The rows of D fall into 4 groups, and each row is roughly a mix of its group's hidden directions.
D (104 x 11):
[[ 17  -3  17  -1 -15   4  -5  11   4 -16 -15]
 [ 16 -17  -2   0   5  22  -2  -1   3 -10  18]
 [ -2  29 -18   4   2   5 -10   6   6  -6   5]
 [  3 -17   3 -12  -5   1 -22 -15  -5  -8  13]
 [ -1   1  -4  -5  20  16   9  18 -15   2  12]
 [ -1   3 -19   9  -9 -15   4   9 -11 -16  14]
 [  1   5  -3  -3  19  13   7  19 -16   5  14]
 [  7  -2 -16  21 -12 -14   0   9  -1  15   8]
 [ 12  10 -14  29 -12   2   3   3   3   4   3]
 [  2   9 -17  -8 -20   5  -9  23  -1   0   5]
 [ -1  16  -2  30 -14  -2   3  -4   4   8  -5]
 [  6  -4  10 -20  -8  -7 -20 -15  -1  -2  12]
 [ -3   3  -3   5  18  20  11  22  -5   4   7]
 [ -2  -5  -2   3  17  22   2  21 -10   4  10]
 [  4   1 -17  17 -11 -15   2   7 -16 -11   9]
 [  1  13   9  16  13  -9  17  -8   1   5 -18]
 [ 14  -1  12 -16  -6   0   1  23  12 -12  -5]
 [ 19  18 -18  14 -12  -2  -2   0   0   7  -3]
 [ -9 -10  10 -10  22  -4   4 -19  -2  10  11]
 [  4   7   1  -3 -17 -25  -6 -19   5  -2  -6]
 [ -9  14 -12  11   8   3  20  17   9   9  -1]
 [  0  10  -4  17  10  -8  15 -15   2  -4 -21]
 [ -4 -13  19 -18   9  10   3  -2  11  15  -7]
 [-25  -1 -13   5   5   3   2 -18  -9  -1  15]
 [ 10  -3   6  19  -4  22   0 -13  12  -6  11]
 [ -3  -2  -3   1 -16 -17   0 -24  16  -9  -6]
 [  2  12   2  26 -10  -3  -9  13   9  13  -2]
 [  4  10 -14  -2 -19   6  -4  25  -4  -1  -6]
 [ -1   0 -22 -14  12 -10   7  13   4 -16  -7]
 [ 15  26 -11  13   0  -4 -10  -4   6  -6  -9]
 [ -7 -13  15 -13  13   7   5 -10   7  21  -4]
 [ -3 -13   3 -24  15   9  12  -7  -8 -10   7]
 [  1   4  -1   4 -21 -18  -6 -16  12  -2 -16]
 [ -6   2 -21  11  -6 -13   4   5 -14 -10  17]
 [ -6   3 -13  22  11   5  17   6  -4   0 -17]
 [  4   7  -1  -3 -19 -22  -6 -17   6  -3 -14]
 [  4  -7   5  -7  -3  -5 -24 -21   1  -6  16]
 [ -8   3 -10   9   7   7  23  19  -3   7 -13]
 [ 16   1   2  24 -14  11  -4  -6  -1  12  12]
 [ -1   1   2   6  17  20   4  23  -8   7  10]
 [ 14  12   2  21  -5  23   1  -4   0  -9   2]
 [  4   9 -22  15  -5 -17   1   5 -12  -9  11]
 [  9 -11  13 -13 -11  -6 -18 -18   1 -10   6]
 [-15 -22  19  10   3   7   4   5  -3  -1  13]
 [  7  24 -21   5   2 -12  -3   7   5 -10   6]
 [ -6  12 -26  14  -4   3  10  12   5  -4 -12]
 [  1  18   6  -3  10 -13  11  -9  -9  12 -19]
 [  6 -21  20   0   0   3 -16 -14  -3  -9   7]
 [ -2  -1   0   0  19  21   7  22 -10   4   7]
 [ 10  13 -14  26 -12  -3   1  -5  10   7   0]
 [ -9 -11  -3   4  17  16  10   2   5  -5  23]
 [ -5   4 -32  14  -1   1  -1   6  -4  -7  10]
 [-20   7  10 -17   4 -15  -1 -10   6   4 -15]
 [ -8  13   5  17 -14 -14  -1   2  -9  19  -8]
 [  2  -2   7  17 -19  -5 -16  -2  14   7 -16]
 [-15 -18  12  10   4   7   5 -11  18  -7  10]
 [  5 -15   7 -27  12  11  -6  -7   2  -8   7]
 [ -4  -4  -4   5  16  24   6  22  -5   3   5]
 [  1   0  -3  -2 -18 -21  -7 -22   8  -6  -8]
 [ -8  -2  15  18  -6   8   1 -20  18   2   5]
 [ 12  17 -14  19   5 -12  -5 -12  -2   9  -6]
 [  8   4 -12  -1 -24   6 -10  19  -6  -8  -9]
 [-19 -18   2 -15   0   5   9  11  -5   1  17]
 [-11   0 -11  18   5   0  -1 -17 -15  19   5]
 [  1 -22   6 -24  -6   1  -7 -11  -3  -7   9]
 [  8  17   9   9  -6  -8  16   4   4  -1 -23]
 [  5  -7  -4 -26  15   8   0  10  -8 -16  -1]
 [  8  21  12  -6  -7  -8   7  11  -6  10 -19]
 [  4   6   7  17 -15 -18 -15  -9  10   8   8]
 [  1   2   3   5 -17 -21  -7 -21  13  -2  -1]
 [  0   4  15 -17  12  14  -3  -3  19  11 -10]
 [-13  -1  12  10   1   9   4 -20  22  -9   0]
 [  5   9 -15  -6 -21   4 -13  20  -8  -2  -3]
 [-12  -8  17   3  10  19   6  -6   8 -19   2]
 [-17 -25   8  -2  -8   7   7   2 -15   1  10]
 [ -2  13 -10  16  -4   5  16  22   6   1 -10]
 [  3   7 -13  16 -19 -16 -17  -4   2   2  -2]
 [-14 -27  16  -4  -5   9   6  -7 -10   0   2]
 [ -1 -15  -4 -23  12  10   3  -5 -16 -11   7]
 [ -2 -12   7 -29  15   7  -2   0  -3 -11   1]
 [ 20   4   0   8 -15  -4  -3  26  -6  -1  -5]
 [ 19  -7  12 -14   6 -10   6  13  13   9  -9]
 [  4  29  -6  -1  -2 -12   4   4  -6  10 -16]
 [ -6 -13   7   9  23  -2   8 -23   0  -1  -1]
 [ -1   0   1   6  16  19   2  23 -10   8  11]
 [ -5 -15 -11  -3  -6  12 -14   8   5  -5  24]
 [ -1  -4 -17 -21   4 -23  -4  -4  10   7  -3]
 [-14   8 -20   8  12  -5   2 -11  -6  14  14]
 [ 15  23 -10  -5  10 -11  -3   5  18  -4  -4]
 [ -1  15  -2  21 -15 -13   0   3  -6  18  -6]
 [  3  -5  30  10  14  -2  -6 -11   1   6   6]
 [ -2  -2   3  16  10  21  -1  24   1  10   3]
 [  8  10 -19  19  -9 -13  -2   7 -13  -7   6]
 [ 14   6   4  11   0  28   1  -8   4 -15   4]
 [ 11 -11  14  -5 -12  -4 -18 -17   4 -14   5]
 [ -3  -6 -13 -21  14  11  12   1 -14 -12   0]
 [  2   7 -21  11  -7 -15   2  10 -11 -11  14]
 [  4   0 -21  -2 -17   5  -2  11 -11 -10 -18]
 [-21   2 -11   6  11   4   0 -20  -6  13  10]
 [ -2  23   1 -11   6 -14  16  -1  -1  15 -10]
 [  4  13  -9 -12  -2 -14  -3  15 -21   8 -11]
 [  0  26   1  10   8 -13  15  -5   9   8  -9]
 [  4  19  10  13   8  -9  13  -1  -3   7 -22]
 [  8 -13 -13 -26   6 -12  -7  -5   8   6   6]]
Each list below has one row that fits no group; the rest each fit one group, if only roughly. Name that row.
  z861: [  3  19 -23   4 -10  -1 -17   7 -10  -1  -3]
  z70: [  2  -7  29   6   0   8  -1   3  11  13 -13]
  z398: [ 20   3  17 -11  -8  -3 -11  10   2 -11 -15]
  z118: [  3  19 -19  -4  14 -10   1   9  10  10  12]
  z422: [ -9   0 -11  26  14  10   6  15  -4   3  -3]
  z187: [-22 -11  -8  -4  11  -4   9 -16  -5   7  15]
  z885: [ -7 -27   6   0  10  11 -10   0  -4  -2  18]
  z557: [  6  19  -8   8   2 -13  -8 -20  -8   0 -15]
  z953: [ -2 -20 -13 -19 -12   7  -4  -1   3 -11  13]
  z308: [  0  -3  -7 -24  13   0  10  -5 -20  -9   6]
  z174: [  2  11  13  11  12  -7  25   1   7   9 -12]
  z227: [-7 20 -4  7 12  0 15 16  0 18 -2]
 => z398
  z300: [ 20  -6  19  -3 -10   7  -5  15   4   1 -16]
  z66: [  2  -7   4 -28  13   0 -13   3  -3 -16   3]
  z915: [  9 -11   3  -8  -6  -7  -9 -27   3 -16  -4]
  z57: [  5  14   3  20 -15  -4  -5 -17   7  15  -2]
  z235: [ 13  17 -13   7  14 -17   1 -13   9   6  -4]
  z843: [  4 -24   1  -2 -17  12  -5   8   4 -17   4]
  z765: [  1 -13  -4  -4 -10  13 -23   8  -2  -7  18]
  z527: [  9   1 -16 -29   9  -9  -3   4  -3  -3  -6]
  z950: [ -2   9  -5  -7   5  -5   4  24 -23  -7 -11]
  z138: [  7  -7  -3 -15 -17   3 -24   2  -4 -11  12]
 => z66
  z359: [ -6   3  18   9   0  17   0 -21  16  -7   0]
  z637: [ -2  -7  14  16  -1  20   2 -12  10 -11  13]
  z97: [ -1   7  -5 -18  15  12   3   6   2 -23 -10]
  z724: [ -2   1  -2  16 -19  -7  -5  -5  20   1 -18]
  z505: [  4 -19   7  -4  -4  -3 -17 -23  -4 -12  -2]
  z63: [ -7 -27  -7 -13   0  10  -7   2  -3  -4  17]
  z183: [ -2 -17   4   0  -2   9 -19   1   6  -4  26]
  z479: [  6  25  13   4  -3  -9  10  11   3  10 -12]
  z734: [  1  16   0  14   5  -9  22  -4   8  -1 -19]
  z116: [ 22  10   9   0 -10   3  -8  17   7  -7 -16]
  z222: [ 17  20 -17  -5  12   6  -5   8  13   3  -1]
 => z222
  z385: [ -4 -29  -5  -6   0   9  -6 -10   1 -13  12]
  z669: [  6   2  11  21 -14  -8 -20   2   4  14   3]
  z452: [  7 -17   8   6   1  -2 -16 -25   0 -11   5]
  z252: [ 19  15   4   0 -10   3  -9  17   8 -14 -12]
  z597: [ 10  26  13   2   3 -15   4  -4   2  12 -12]
  z264: [  7 -12  19   3   0   9  -7  -9  15  20  -9]
  z46: [ 11  13  21   5  -6  -7 -11  11  -1  17  -9]
  z129: [ 18  24 -10   6  -1  -7  -7   7   8 -13  -5]
  z133: [ 20   0  20  -2  -1   7  -4   2  10  -3 -22]
  z368: [  8   8   8  -5 -14  11  -7  21   5 -20  -3]
 => z264
  z526: [ 15  23  -4   2   3   1  -9 -10  15  -4 -16]
  z642: [ -5 -20  12  11 -12  13  -1 -13 -17   5  -4]
  z403: [  7  29   8   6  -4 -10   1   9   3  12 -10]
  z631: [-3 12  1  1 20  5 18 11 -2  4 20]
  z303: [  5  -2   8  13 -17  -7 -23  -2   2   7 -16]
  z513: [ -2 -12  -8  -5   5  -2 -13 -29  -4 -10   8]
  z793: [ -6  -4 -10 -23   7   2  20  -7  -5 -15  -4]
  z967: [ 17   2 -16 -15  -2  -8  -9  14 -14  12   3]
  z561: [ -5  19 -19   6  -2   3   3  24  -2   9  -2]
  z28: [  1 -19 -12   3 -14  13 -15  10  -3 -11  11]
  z351: [  2   4   5   7   4  -8  20 -15   7  -9 -23]
  z929: [-20   8 -19   5   8   1   5  -8  -8   5  19]
  z598: [ -2  -3  -1  17 -26  -7  -2 -14   3   4  14]
  z553: [ 21   4   3  14  -7  22  -2   3 -12   0   9]
 => z598
  z767: [  2   3 -14  -2  -2 -17   1  24 -19   6  -5]
  z529: [  0  10   4   0 -13 -21   6 -19  16  -2  -6]
  z26: [  3  25 -17  -5   4  -1  -4  17  10  -4   8]
  z804: [  9 -10  11  16  -6  15  -1  10 -15   4  17]
  z812: [ -7 -22   1 -13   5   5 -17  -1  -9 -15   9]
  z926: [ -2  -3   2  24 -15 -11  -1   0  -2  21   8]
  z976: [-15 -10   4  -1 -15  16  -2  13 -18  -7  10]
  z186: [  4  19   0 -16  -2  -7  -6   5 -21   4 -17]
  z160: [ 20   8   8 -11  -1  -4  -2  20  16  -2 -11]
  z30: [  8  24  16  -1   3 -14   6  -5   1  10 -13]
  z3: [  1 -10  -3   5  -8  10 -23   6   5  -6  23]
  z900: [-2 17 -5  4 -3  4 10 27  2 16  4]
  z757: [  3 -12  19  -9   9   7   0 -15  10  16 -14]
 => z812
  z480: [  9  24 -16   3  -5   0  -6  22   3  -2   2]
  z841: [  4  25  12   1   6 -11  -1  -2 -10  17 -13]
  z251: [ 22  10   3   0  -7  -3  -4  17   9 -17 -11]
  z281: [ 12  12  12  -4  -7  -8 -11  12 -14  13 -16]
  z807: [ -3  -2  17 -29   8   7  -9 -10  -6  -2  -5]
  z615: [ 20  17 -10   3  10 -19  -1   0  11   4  -6]
  z865: [ -3  -7 -17 -20  12   2   9  -4 -15 -12  10]
  z612: [  4   3  14  19  -4   8 -12  19   3  16  -7]
  z716: [  4 -17  12  -4 -11  14 -11  18   2  -6  15]
  z751: [  3 -13   8 -28   8  12   9   5  -2  -8  -9]
 => z751
  z764: [-17  -5 -13   9   7  -6   6 -11 -13  16  15]
  z350: [  7   3  -5 -20  15  18   1   2  -1 -20  -5]
  z408: [  4 -11  15  22  -5  19  -2  -4   2   0  15]
  z780: [ -3  15  -9   9   3   5  16  24  -5  10 -10]
  z826: [  8 -13  11   1  -8   3 -15 -12  13 -14  17]
  z712: [ 13   3 -22   0   2 -12  -9  11 -20   6  -2]
  z178: [ -7  17 -15   9   4   4   6  21  -3  16   1]
  z991: [  7  18   4  22 -17  -2  -2 -10   2  13  -5]
  z139: [-13  13 -12  10  11   3  -2 -26   2   8   3]
  z644: [-26  -1 -10  -7  12   4   7  -7  -5  10  16]
 => z712
  z333: [ -4  13   2  27  -2  -2  -8   0   9  14 -14]
  z857: [  1 -23  15  -1  -7  11 -19 -10   4  -2  -7]
  z179: [  3  -9   1   3 -20  14 -11  22   4  -7   9]
  z397: [  8   9  11  17 -16 -11 -17   4   4  14  -7]
  z293: [ -7 -20   0   1  11  26   4  10   7  -6   3]
  z570: [ -7 -22   2 -17  11   7   1  -8  14 -12   9]
  z759: [-13 -21  -4   6   8  14   2  -4  11  -8  18]
  z475: [-14 -22  21 -13  -4  11   4  -4  -2  -1  -2]
  z255: [  0  17 -18 -14   6 -13   4  10  -3  -8 -17]
  z791: [ 15   3   7 -15  -2   2  -2  27  11   5  -7]
  z810: [  4  24  -1   8   6 -15   3 -12  -6   6 -19]
  z630: [ -3  20  -1   8   8  -6  22  -1   7   8 -17]
  z230: [ 11  26 -11   6  -7   0  -9   9   5 -17  -1]
  z805: [ 10  21  17   6   3 -14   6  -8   0   5 -17]
 => z333
  z113: [  8   9  11  20  12  18   6 -10  -6  -4  11]
  z856: [ 10  14 -11  -4 -26  -5  -2  10   8 -11  -8]
  z617: [-6  0 -1 -6 16 20 21 14  2 -3 -8]
  z714: [-4  9  5  1 20 14 19 17  0  5  9]
  z755: [ -7 -24 -19   1  -7  12  -6   0  -1 -11   9]
  z674: [ -9   7 -13  20   8  10  14  12  13   0  10]
  z761: [ -6   2 -17   3  -5   8   9  10   7  -7 -28]
  z771: [ -2 -26 -11  -4  -6  13  -7  -9   1 -15  10]
  z821: [  8   8  13   7  -4  -1   3   8 -17   4 -27]
  z31: [  8   7 -12 -21  -3 -18  -9 -10   4  14  -8]
  z341: [ -3 -18  20  -7   5  10   4 -13   3  16 -10]
 => z113
  z164: [-13 -12  24   1  -2   2  -1   5 -20  11   6]
  z232: [  7   1  -1 -32  12   3  -4   1 -10  -9  -7]
  z973: [  2  12   6  27 -14   8  -2 -13   7   8   2]
  z845: [  9  16 -25  -9  -1 -15  -2  -3   9   2 -11]
  z306: [  5 -21  -5   4 -16  14  -9   8   1 -19   4]
  z161: [-15 -15   7 -22  15   1   3   0   5 -13   0]
  z146: [-10 -19 -19  -4   1   9  -9  -5   3  -8  19]
  z623: [  6   6   8  18 -15  -5 -17  10   4  14 -12]
  z134: [-12  15  -1   1  11  15  21  10  13   8  -2]
  z797: [  5   7   4  15 -19 -15 -22  -1   2   9  -1]
 => z134
  z683: [ -8  -8   5 -23  17   8   3  -1   5 -20  -3]
  z961: [-3  8 27  9 17 -7  5 -9  7  9  6]
  z476: [ 11  12 -29   0   2  -8   3   7   8 -11  -6]
  z868: [  6 -11  19  -6   8   3   3 -15   8  18 -14]
  z510: [-12 -26  11  -3   2   1   7 -13 -12  10   2]
  z388: [ -4  12 -12 -23  12 -15   1   2  -1  -6 -15]
  z240: [ -9   3  -6  31  -7 -11   9   0  10   3  -2]
  z231: [-11  27   1   3  -4   2  16  -2  11   5 -12]
  z416: [ 14 -13  18 -12  -9   2   3  20   5  -5  -8]
  z748: [ 24   0   9  10 -15  -1  -5  14  -4  -4 -15]
 => z231
  z326: [ -1   8  -5 -18  -4 -21  -8  -1  -9  19 -10]
  z918: [-10  -6 -24  20  -6   7   0  -1  14  -9   3]
  z788: [-15 -11 -10  11   3  -9   6 -12 -17  10  15]
  z13: [  3  11  -3 -13  -7   8  -4  29   7  -9   7]
  z19: [  0  19  -7   6   3  -4   6   2 -13   9 -26]
  z996: [  8   1   5 -29  12  12  -4  -2  -8 -11  -5]
  z411: [-10   2 -12  -1   8  13  20  10   4  17 -13]
  z358: [  1   9 -28   8 -12   4 -10  12  -1 -10  -3]
  z427: [ 25   7 -13 -13  -4  -1  -8   8 -15  10   2]
  z391: [  0 -12  20  -1   4  10  -3 -15   4  17 -16]
  z290: [-14 -11  -9   4  11 -12  10 -12 -10  12  17]
  z181: [-3  0  6 19 10 12  2 16  5  9 21]
 => z411
  z928: [-2 25 -1  7  2 -1 10 21  3 15 -1]
  z467: [ -6  -8  -8  -4   3   4 -18  -5   5   1  29]
  z463: [  3  15  -2   0  -6  -6  20   2  -6   0 -27]
  z743: [  1 -22  -2 -20  16   3   1   4   8 -10  11]
  z445: [  2   7  -9  31 -10  -6   4  -5  12   5   3]
  z538: [-8 -2  7 -1 19  8 20 -2  9 -2 20]
  z911: [ -5   8  -7  14   2  11   9  25 -10   9 -11]
  z935: [-13 -30  11   5  -5   4   1  -6  -4  -1  13]
  z455: [ -6  -2  15   5  25  -7  -2 -19  -2   8   9]
  z90: [-25 -13  -7  -3   6   0  11  -8  -9   8  15]
  z405: [ 18   5  12  -3 -11   7  -4  19   7 -16 -10]
  z993: [ 21  20 -14  10  -1 -14  -4   4   5  -4  -6]
  z893: [  0   2  -5  33 -12   0   4  -4  12   5   5]
 => z935
  z399: [ -1   5 -13 -29   6 -15  -3   1   0   2 -11]
  z457: [-13 -16  20  -4  -7  21  -4  -9  -3  -7  -4]
  z899: [ 11   9  18  12   4 -10   7  -4  -4   1 -25]
  z106: [ 22  17  -8  16  -2 -12  -6  -3   2  -5 -12]
  z750: [  1   1 -10  33  -9   0   7   2  10   2   6]
  z719: [ 18   8   1  -6  -7  -8  -3  20  10 -19  -6]
  z263: [ 13  21  -4   1  -4 -14   7  12 -16  11  -9]
  z537: [  7  -5  17 -25   3  10 -12 -11  -8   6   3]
  z401: [ -1   2  20  15  18  -7   3 -17   9   5   7]
  z202: [ -4 -17  -7   2   2  14 -20   7  -5   0  21]
  z711: [-16 -14  -8  12   2  -5   6 -18 -17   7  10]
 => z263
  z360: [  4 -15   8   3 -10  10 -21   8   4  -6  20]
  z302: [-7  1 -7 -4 21 13 20  8 -1 -5 16]
  z307: [-9  3  0 -2 14 18 26 12  5 -3 -2]
  z725: [ 11 -10  17   5   1  23  -5 -10  -2  -1  16]
  z869: [ -5  -2  -2  32 -11  -2   5  -5  12   6   6]
  z487: [-24  -8  -1 -14  -4  13   1  10  -4  -7  17]
  z84: [-11  15  -9  21   0   9 -12 -14 -11   8   0]
  z147: [  5 -16  10 -24   2   8  -5  -5 -13  -5 -14]
  z952: [  5  -4 -22  -2 -21   5  -6  15  -2 -15  -4]
  z799: [-13  20  -4  15  -6 -11   6  12  -8   1 -16]
  z641: [ -7   2  -8   2  -9 -23   6 -14  20  -8  -5]
 => z641
